Each path is a new rotation, seen through one point. The rows after it are directions, each followed by how far the rotation turns it, in deg/step (0 if it stays put).
Each turn is a multiple of 5 degrees from 10 to 175, or 0.
Each row of a path follows its step; steps can be skipped.
Path 1:
step 1: [ 15.0   7.9 -17.1 -13.2  27.6  -6.3  11.2  28.8  16.8  16.9  11.4  20.9
  -0.3  17.9  10.1  21.5   0.7 -38.0   3.7  -8.0  -6.6 -13.9  -1.7  10.5
   4.2 -22.4 -17.8 -20.3  32.0  22.1   5.2 -15.9  -6.9 -26.8  33.2 -16.5
 -30.2   6.3  -9.8 -15.0  24.5  17.0  48.9   6.2   0.1   3.0  10.0   3.8
  -1.0 -17.7  11.9  15.3 -13.4 -42.1 -30.5  -2.8 -17.9   3.1  -9.6 -14.0
  47.6   6.7 -12.9  -8.9  25.8  13.1  -0.3 -17.7 -12.3 -24.6  -5.8 -17.9
  19.8  13.3  13.9  22.1 -33.6 -13.2 -11.2  -3.7 -21.8  -1.8  -5.9   2.4
 -20.2  -2.7  26.0  17.3  -0.4]
step 5: [ -0.3 -20.0 -29.0  -9.5   2.1 -29.4  42.3 -12.5  11.3   1.7  12.4  23.1
  12.7  -5.5  18.4  -7.5  -6.7 -12.1 -35.1 -20.4   9.8  15.5 -14.8  12.5
   6.0 -11.6 -15.6   6.5  -8.2  20.5  22.3  19.5  -6.9   1.5  -3.6   8.3
  -6.6  -9.5   3.4 -14.7  40.5  21.5  17.4  18.0  38.2  -9.2 -20.3  20.5
  12.6 -25.7  40.7 -25.0  -1.8  28.1   5.4 -14.8 -14.5 -16.6 -14.8 -11.8
  45.6  -8.7 -14.5  15.6 -10.9  11.5   2.1 -16.6   8.0  23.9  -0.8   0.9
  -4.2  12.4  21.1  18.7  31.5 -18.2 -17.6 -24.8 -15.4   4.9  29.9  16.3
   6.2 -30.9  -0.8   6.6   1.6]
step 17: [ -4.7   6.4 -33.3 -14.9  37.6  -6.7   9.8  -1.0   6.2 -16.4   4.3  12.9
  22.5  15.2  18.7  26.3   8.8 -26.7 -26.4  -1.9 -11.5   5.8 -10.3  11.3
  13.7  31.1 -18.9 -10.7   9.3  35.3 -10.0  11.6  16.7 -20.2  18.2   0.8
  -1.0  -3.2   2.0   6.2  32.7  26.7  -1.6 -20.5  -2.7  -0.3  10.1  11.9
 -10.9 -10.7  39.1  12.1 -49.9 -12.9  12.9  27.4   4.3  -5.6  -5.6  -2.4
  37.2  12.9  -6.8   4.7  -5.7   9.2   3.4 -12.1  22.0  10.0 -21.3  -8.2
  -5.1  18.6  50.6 -30.7   2.4  -9.4   0.5  15.5 -22.9  19.0  -5.5  26.4
   7.0 -13.1 -16.2  24.4  24.6]
step 39: [ -4.6 -12.4 -14.8  20.8  -3.0   3.6  -3.9  -8.6 -17.4  27.0  14.1   2.5
  -7.1   9.0   7.3  -4.0  11.1  11.4  -0.5 -24.8  20.8  12.8  17.3  27.9
  16.1 -21.3 -39.7   0.6  27.7   5.4  20.5 -16.9  29.9 -15.2   3.3 -26.2
 -48.9  -5.5 -27.2 -17.5   8.3  -7.2  21.2  11.5  18.4  12.9  -9.6   8.2
 -21.3 -32.8  37.1   2.0  -5.9   4.1  -4.4 -15.3 -45.3  23.2  -4.6 -16.5
  26.5  -3.1  -3.7  -2.7 -27.4  -6.1  -6.6  14.5  17.4 -17.7 -13.1 -15.9
   9.1  -3.8  26.4   0.5  11.8  20.5 -10.2 -13.6 -21.7  18.1   1.1   8.4
  15.3  -7.4  -2.5  28.8  45.0]
step 40: [-23.3   6.6  -0.5 -40.6  -3.0 -19.9  -1.2   5.9   1.3  17.0  21.5  30.3
  28.1  13.6  42.3  -1.9   5.4  -0.8  -4.8  12.5  21.0   1.3 -16.8  13.3
   5.5  10.8  -6.9 -11.0  -8.3  22.4  13.3 -10.0  13.0 -27.2  -4.2  15.6
 -25.0 -14.8   8.9  -5.6  15.1  35.3  -6.0  19.7   6.7  10.8  12.5   7.2
 -37.3 -21.9  25.4 -34.2  24.6  -8.2 -15.9   9.6 -25.9   5.0  29.5   4.4
  30.6 -25.7  15.1  -0.4  -2.3  17.6  -8.6 -13.8  52.2   9.3   1.9 -23.8
  -1.6   3.9 -14.3  17.4  -3.3   5.5   9.6   5.6  31.5   5.0  -4.5  17.8
  -5.5 -22.0  19.7  14.8  27.9]
step 42: [  4.6  -0.7 -15.8   8.5  11.1 -25.9  39.5  -7.9  41.2 -32.6  13.5  12.6
   9.9  -8.0  24.4   2.0  -7.5 -25.9   0.9  -0.4 -20.4 -28.6 -22.4  22.4
  20.5  -6.4 -18.3 -26.7  13.2  31.1  -6.9  11.5  15.5  18.0  31.9 -31.0
 -19.5   3.0  14.5  -6.7  17.4   3.4  41.7  16.6  -9.1 -11.7   6.6 -13.9
   2.5  -2.3  17.5  20.8 -15.5  -5.1 -33.6  -6.2 -10.6   9.2 -11.3 -11.7
  36.0  24.7   0.1   3.3  -2.6  -6.0   3.0  -9.9   9.3 -19.7 -16.4 -14.2
 -18.2  12.1  14.7 -16.1   3.0 -17.9  19.2  -4.1 -24.8  25.2  -5.2  29.5
 -27.4 -12.6  23.5  21.5   3.3]
step 45: [-34.9  -1.3  -3.5  -3.8  11.3   5.0  -2.6  -3.3  14.4  22.4  19.2  -7.1
  16.4   7.3  16.7  11.5  -5.0 -48.5  -4.4 -23.3   7.0  -6.4  28.0   1.7
  -7.3  15.8 -22.3   4.8  31.7  -2.9  44.6   6.2 -10.0  -1.1  -2.6 -14.1
 -47.4  -5.2   0.1  -4.9   1.7   4.9   6.1  31.9 -25.9 -29.5 -19.4 -28.9
  31.3   6.6  27.1  -2.9  22.0  -9.5  16.2   6.9   5.3 -17.9 -13.0  -3.7
  23.3  -0.2   3.0  -1.2 -13.3   2.2  14.4  13.3  21.4  -7.1   8.3 -28.9
  -8.9   8.1  34.5   8.7   4.3  17.8   7.7 -22.5  -0.1  13.9 -20.5  34.2
  12.2 -28.8   6.2 -20.8  34.3]
step 46: [-43.3  -2.2 -22.8  11.6  -7.0 -10.7   6.7  -5.7  -7.3   0.0  11.7  14.8
  11.5  -6.9   7.1 -20.6  16.5 -16.6 -10.6  -0.2   1.1  33.0 -19.7 -12.0
   2.5 -20.8 -10.4  -3.1  -7.1  46.9  27.9  13.4 -12.7  25.9   3.3 -16.5
   3.5  -3.5  -1.1 -14.6  29.9  16.9 -21.2 -17.1   5.2 -11.2  -1.5  15.7
  13.8   0.0  33.0 -25.0  14.1  21.1 -15.8  13.2 -12.4 -20.0  10.8  12.4
  14.4   0.5  -3.2  -4.9 -39.3  32.4   1.4 -24.6  28.8  20.2 -28.5 -24.2
 -13.0  28.1   7.4 -19.2  25.8  -4.2  -6.0 -49.4  -1.1   5.3  -0.7  19.8
   8.0 -35.5  12.4   3.7   0.8]
step 47: [  6.8 -34.4 -24.4   5.2  -6.5   8.6  22.4  -5.9   9.5   0.7  -5.7  21.7
  18.7  12.0  25.5  21.8  25.5   4.9   2.2  24.3 -16.9 -13.1  -4.3   9.1
  36.1  -7.3  -3.8   5.8  25.0  33.1  15.3  11.5 -27.8  -1.1   1.5 -41.0
   1.2  15.7 -21.4 -27.7   6.7  13.4 -10.3 -23.6 -16.2   7.3 -39.7  40.9
 -10.2 -14.7  23.3 -15.9 -12.3  -3.2  22.6   6.4 -15.7  -7.2 -12.3   5.5
  10.1 -36.2  11.0  19.3   3.5  15.7 -43.9   0.7  -5.6  -2.9  -4.7 -13.1
  -2.2  -9.4   8.4  -2.9   9.0   5.2   4.1  11.8 -19.3  20.6  16.1  33.6
 -22.1 -34.5   2.0  -8.2  21.5]
Directions:
[ 0.2 -3.5 -1.3 -0.4  4.1 -2.4  2.5 -2.4  2.7 -2.9 -4.0 -2.3 -0.5 -2.8
 -9.3 -3.5 -3.0 -2.1  3.5  1.8 -4.2 -1.6 -4.3 -4.6 -1.2  0.1  1.6 -3.4
 -2.2 -3.6 -1.3  3.0  8.0 -1.7  4.3  7.2 -1.7  5.9  2.4  4.5 -9.2  9.2
  3.0  2.7 -0.6 -1.5 -5.4 -2.5  9.8 -6.2 -0.8  0.1 -1.3  1.9 -4.2  3.7
  5.0 -7.9 -6.7  0.0 -1.9  6.1 -1.9  0.1  2.9  3.8  2.5 -2.2  4.3 -4.7
  6.6  9.1 -6.4 -6.0  1.0  3.9  2.3 -2.1 -1.4 -0.5 -0.1  5.6 -1.4 -3.1
  0.0  0.3  6.2  4.4  4.4] -> 45
[ -1.2   3.6   2.4  -1.9   7.4   5.3   7.2  -6.9  -2.2  -0.1   5.0   7.9
  -9.3  -0.2  -6.7   5.2   1.9   1.8  -1.0   1.3   1.2   2.7  -1.0   0.8
  -2.9  -1.4  -1.7  -5.4  -2.6   4.8  -2.5  -1.5  -1.4  -0.5  -4.5   3.3
 -10.7  -0.7  -1.6  -4.3   5.2   0.9 -12.6  -6.3  -6.3   1.1  -1.8  -2.4
  -4.4  -5.8  -1.5   0.3   3.0  -5.8  -1.4   1.2  -2.9   4.4   5.1  -1.5
  -1.0   3.7   3.8   4.6   3.8   6.3   0.2   3.5   2.5  -7.4  -5.1   3.0
  -1.3  -8.5  -2.0  -0.4  -3.0  -4.8  -1.8   1.5  -1.8   5.1   2.4   0.2
  -0.8  -0.2  -1.9   0.5  -0.9] -> 45
[-0.5  1.2  2.7 -5.3 -5.3 -4.7  2.3  2.4  1.0  4.7  0.6 -0.2 -8.9 -2.6
 -4.4  2.1 -2.2 -5.0 -5.4 -3.5  3.5  1.2  2.1 -6.4 10.6  0.6  4.1 -2.4
  6.5  4.7 -2.2  5.1 -3.2  2.2  5.7  4.1 -2.9  5.7 -7.4  1.7 -0.6  1.7
 -1.1 -7.1 -0.8  0.2 -4.0  4.0 -0.5  0.3  0.4  5.5 -6.0  3.3  3.6  2.9
  3.0  1.8  3.3  0.7 -0.7 -5.9 -0.8  0.8 -1.9 -2.8  4.9 -0.2 -4.7 -0.1
  7.3 -0.4 -5.5  5.4 -4.6  3.0  0.7 -9.2 -5.1 -2.4  2.3 -3.8 -5.4  4.2
  3.5 -8.6 -7.0 -1.9  1.7] -> 25
[ 6.0  0.8  8.2 -6.3  0.1 -4.7 -3.8 -1.1  0.7  0.6  1.7 -8.3 -4.7 -2.2
 -2.6 -2.3  0.6  3.7 -0.7 -6.9 -3.7 -2.4  4.2 -4.0  4.2 -8.2  0.4 10.6
  4.8  3.5 -5.9 -0.1  6.9  4.1 -3.0  4.3 -2.3 -2.9  1.7 -0.3 -0.6 -1.1
  0.5  8.0  1.0  5.2  1.4  1.3  0.3  1.1  4.1  1.9  1.4 -1.8 -9.8  3.6
 -0.3  2.8  4.7 -4.9 -1.9 -2.7  2.0  4.7 -1.6  0.5 -1.3 -3.8  5.2 -0.4
 -1.7  2.3 -0.4  1.5  0.0 -3.1 -6.1  7.7  2.3  1.4  5.7  7.0  0.8  9.1
 -8.2  1.3 -1.9  3.1 -1.4] -> 25
[ 1.9 -4.7  2.2  5.0 -2.8 -0.5 -2.0 -5.7 -1.0  6.8  5.0 -4.5  8.0  0.7
 -2.6 -1.4 -0.7  1.7 -1.0  1.8  3.3  0.9  1.1  4.6  0.6  7.6  4.0 10.3
  3.8  1.8 -0.7 -1.6  3.4 -0.4 -3.0  1.6 -6.2  3.0 -5.1 -2.9 -0.8 -3.2
 -3.4 -6.9  0.1  2.3 -8.9 -6.2  5.5 -2.8 -0.8  3.7 -4.8 -1.9  4.8  6.2
  1.7 -0.4 -7.7 -1.5 -9.0 -1.7  1.6 -3.1 -8.2 -2.5  1.1  3.9  1.6 -5.0
 -2.2 -0.5  8.6 -0.2 -0.4 -5.9 -1.8  1.0  7.8 -0.8 -4.5 -1.1  0.8 -4.7
 -1.4  1.3 -3.5  1.2  7.9] -> 175
